Each path below is one point turned by a fixed rotation once a step. After each direction that follows a path, write how fast that rotation turns it, in degrees each step (0 if it stays still).
Each turn is a multiple of 5 degrees from 10 to 175, or 0.
Each row of a path follows its step; steps can be skipped.
path 1
step 0: 9 -2 9 -10 11 -1 -10 4 11 -1 2 13 6 -2 -4 -2 5 27 -5 2 24 -29 13 14 -3
 22 6 -7 15 4 -2 7 1 2 6 6 1 -11 8 9 27
step 1: -9 -2 8 -23 1 8 12 -9 5 3 21 -4 24 12 0 -1 7 0 -18 -3 27 -13 10 4 5 -6
 -11 -1 18 15 -14 8 -12 -1 -2 7 7 -18 -11 0 12
step 3: 7 9 -1 -5 -7 11 -12 10 -12 -8 -6 12 27 12 -14 2 -4 18 27 -11 22 11 8 8 2
 13 -9 20 8 -9 2 2 4 6 8 12 -6 -3 -16 1 7
step 4: 4 16 3 7 -15 8 3 -12 0 -15 -12 8 18 13 -2 4 1 17 -1 1 22 -8 -8 9 -13 15
 10 -3 12 13 -19 2 3 11 4 -12 -24 -7 -10 5 22
step 5: 13 6 -4 0 -7 5 8 9 15 -10 -3 -3 4 14 2 4 3 3 -32 -4 23 -8 17 6 -11 20 -5
 0 -9 2 -8 16 -1 4 2 3 8 -17 -10 -17 26
step 6: 18 3 22 -18 7 -3 7 -3 21 -9 -4 -5 9 11 4 -5 7 5 3 -2 19 -23 6 -2 -4 11
 -26 9 9 -5 8 2 -6 -9 23 13 1 -18 -8 -7 1
step 7: -11 9 5 -19 -18 21 15 -9 17 -3 13 11 21 9 -15 -7 -12 15 19 -3 9 -15 2 1
 -4 9 -3 8 10 8 6 11 6 -16 5 18 6 1 -9 2 4
step 8: -1 13 1 -1 -7 16 -11 9 0 -3 -9 -1 12 6 -7 -6 9 21 14 8 27 -4 22 8 5 1 15
 0 14 25 0 5 2 -5 3 14 1 1 10 0 30
step 9: 6 6 1 -16 6 3 -2 10 -16 -17 5 -7 15 3 9 8 -1 1 -9 -11 34 -13 10 11 3 -8
 -1 13 11 6 -16 12 0 12 -4 12 -19 -7 -15 -2 20
Speeds:
6 1 5 -5 1 0 -8 1 2 1 2 0 -1 -5 5 0 -2 0 3 -4 1 0 -3 -2 -5 8 5 2 4 -4 -8
 2 -4 -1 -2 4 2 1 -4 8 -8 -> 115
4 1 -4 7 -1 -2 -6 4 -4 -2 -2 5 6 6 4 3 0 -2 0 -1 -3 5 -3 -3 -8 -1 1 4 -8
 3 0 -2 -1 1 -1 -3 -8 -6 -6 0 0 -> 55
-4 1 0 -3 0 -2 2 2 2 0 4 -2 4 0 1 0 5 1 -7 4 -1 5 2 -2 3 5 13 0 1 0 4 -1
 -1 4 6 -2 -5 4 -2 7 6 -> 90
-2 -2 -3 -2 4 3 -5 5 -1 2 9 2 7 2 3 -3 1 -1 0 2 -4 -8 2 -3 -1 -5 3 -3 6
 6 4 -4 0 -7 -4 8 0 -3 3 -1 -1 -> 55
-1 0 -1 -4 -2 6 6 -4 1 -1 -6 4 1 -1 1 7 4 0 6 1 -6 6 6 4 -4 0 4 8 3 1 2
 -6 4 0 2 5 2 -2 3 1 -6 -> 80
7 2 1 5 -3 1 -5 7 1 7 0 3 -6 -2 1 -1 6 0 2 3 0 4 7 4 1 6 2 0 -5 -2 4 2 2
 -6 -4 1 6 0 1 -4 6 -> 130
path 2
step 0: 10 17 13 -25 31 -3 -25 -19 0 -13 16 4 -5 10 -12 -1 2 3 4 -16 -2 -3 -8 9
 -9 -10 0 12 24 7 11 -4 -9 11 -9 8 1 14 5 8 8
step 1: 7 4 -8 -16 -17 20 -29 -13 1 -10 -2 -9 -5 -4 -14 -29 -14 6 1 8 9 7 -8 0 0
 0 10 -28 11 -8 -10 -11 3 -27 4 10 7 -7 -1 6 4
step 2: 25 3 -3 -3 -5 -20 1 4 8 11 -3 -20 -4 2 -6 1 -17 17 -33 13 2 -4 1 19 10
 17 -25 -3 16 1 -17 5 -6 -2 17 -5 -12 -3 6 -10 2
step 3: 6 14 -9 -7 32 -14 -9 6 4 0 14 -3 -3 21 -2 11 -9 -3 -7 0 -7 -3 -7 -7 -11
 15 -2 16 3 -3 2 -27 13 -15 -12 -33 13 -5 -10 1 13
step 4: 8 -8 13 -8 1 8 3 13 -2 -18 -6 -1 -14 -8 7 -7 0 -6 -15 19 -3 6 1 -4 -1 3
 14 -18 6 23 -22 -16 7 -9 -36 10 10 1 -9 23 6
step 6: 7 -4 -2 -1 6 11 2 -5 7 -21 6 -23 4 16 -14 -11 -6 -7 -8 5 -6 -11 -27 -13
 -8 -9 5 -15 -4 -18 25 -1 -3 -8 1 -35 -13 0 7 6 10
step 7: -12 1 30 15 -15 -3 -1 -5 0 1 -7 4 -8 18 -10 -2 -6 1 -37 23 -9 12 -9 -10
 -9 3 3 -9 -6 11 -19 -6 -27 -10 3 -7 6 -1 -7 -3 -8
step 9: 14 6 -17 -11 19 12 13 12 4 -14 -14 -10 -15 8 10 -10 9 -27 -10 -3 12 5 13
 -10 -7 -9 26 -9 -16 -10 4 -17 -6 -6 5 -1 -24 -11 -7 9 -1
step 10: -9 -13 4 -8 -12 -14 15 0 0 7 -25 0 -12 -14 -7 -6 1 -14 -26 -4 -16 -3 9
 -7 13 -13 -5 5 -8 14 8 27 -17 -25 -2 -6 5 -21 -10 2 8
Speeds:
-4 2 6 -2 -7 2 -7 -9 -3 -1 4 -5 4 2 -3 1 0 6 -1 4 0 0 -4 -2 2 1 4 -2 1 0
 9 -1 -4 3 5 3 -4 6 3 2 -3 -> 60
-2 2 0 1 2 1 -3 4 -3 -4 -2 9 -3 5 -1 1 9 2 -1 4 2 3 -2 4 -5 -2 -4 1 4 0
 3 -2 5 -4 -6 8 -2 8 -5 -1 -3 -> 90
-1 9 5 4 -1 1 6 3 8 -2 -1 -2 -4 -2 1 -3 1 -1 -2 9 3 -5 1 -3 6 -5 2 -5 -3
 3 -2 -2 2 -2 3 7 5 2 4 -4 2 -> 135
4 -3 5 1 -8 -6 4 -2 2 4 -2 7 1 2 -4 -6 4 0 4 0 2 -2 7 -2 6 8 -3 1 6 4 -2
 0 2 0 -1 -3 -7 4 1 -2 4 -> 125
4 -5 -2 -1 4 2 6 -2 -5 0 0 -7 -4 -5 -3 4 3 4 3 4 3 -4 -1 -1 -4 0 1 -11 2
 3 -3 3 3 3 -3 -4 -4 4 1 -2 -6 -> 155
8 0 -11 1 -10 -6 -6 4 3 -2 1 -4 -2 -2 0 -1 0 -3 -1 1 1 1 1 -2 0 -9 -2 -2
 -2 0 4 6 1 -3 4 -2 -5 4 -2 0 -2 -> 90
path 3
step 0: 18 17 -4 9 -17 11 7 -9 -12 -7 -25 3 -9 -29 -2 -6 -22 -9 2 -5 -8 -7 -7 -4
 3 21 -9 -16 -10 33 -4 0 -12 -7 -4 14 -18 0 28 7 2
step 1: -22 -1 15 -6 17 -5 13 8 14 -10 3 -11 13 -5 -3 15 -3 -6 -14 -30 4 -13 -5
 19 14 -11 -6 10 -10 -11 18 1 -4 -26 -3 5 26 -7 -32 3 -1
step 2: -7 35 -8 2 -13 16 -22 -8 -10 2 0 -3 2 0 5 -14 6 -4 7 37 -16 -1 1 17 1 17
 0 -3 -10 6 -4 1 14 15 24 -3 -19 -15 -16 -11 -16
step 3: -3 -14 14 8 -7 -2 11 -9 6 -17 8 22 13 -10 8 5 -45 -2 -8 -20 12 -3 -8 8
 -20 -10 -16 -1 10 8 -15 3 -12 -11 20 10 2 20 15 -2 0
step 4: 3 21 -5 -18 24 -15 -9 -8 22 7 5 8 -24 4 2 4 15 -8 25 -4 -3 -28 10 -2 9 5
 18 16 -6 -5 -9 3 3 -16 4 10 9 -25 -21 -8 3
step 6: -25 4 -5 -13 -4 -22 12 3 9 -1 -15 5 1 1 23 -18 -24 20 1 -3 32 -25 -6 -4
 -7 -12 2 -3 14 13 -7 -16 2 -6 -20 10 7 -18 6 -8 10
step 8: -5 14 -4 27 -10 5 2 4 -12 9 -8 5 0 14 -1 -18 -26 -11 -3 2 15 0 -3 -4 -7
 -5 -16 4 13 -11 18 -20 13 19 14 5 14 9 -25 27 25
step 9: 3 0 -3 -18 -13 -2 -6 4 29 -13 -9 5 15 -5 7 -18 2 21 8 18 19 -1 21 -16 -6
 9 3 -20 -10 2 -16 23 -26 -18 -4 -7 15 1 -7 -13 -15
step 10: -14 -11 -13 9 14 21 -8 -16 -11 -8 19 11 -20 -12 -25 -14 -8 -35 -4 1 0 3
 2 -3 21 -24 6 23 2 -15 -9 -7 -1 -4 0 -15 -1 0 11 7 8
Speeds:
6 0 -1 -1 -2 -2 -5 0 -3 -1 6 -2 -2 5 -7 -6 5 -3 -3 3 2 -5 -2 10 9 -1 1 0
 -2 -2 -3 -5 3 4 2 2 -4 6 -1 2 -2 -> 130
1 2 4 -2 5 -1 0 5 -1 -3 11 4 -2 3 3 -3 -5 -4 1 5 -3 0 5 -4 -2 -3 -3 -1
 -1 -3 -5 7 -4 -1 10 -7 -2 2 -3 1 1 -> 55
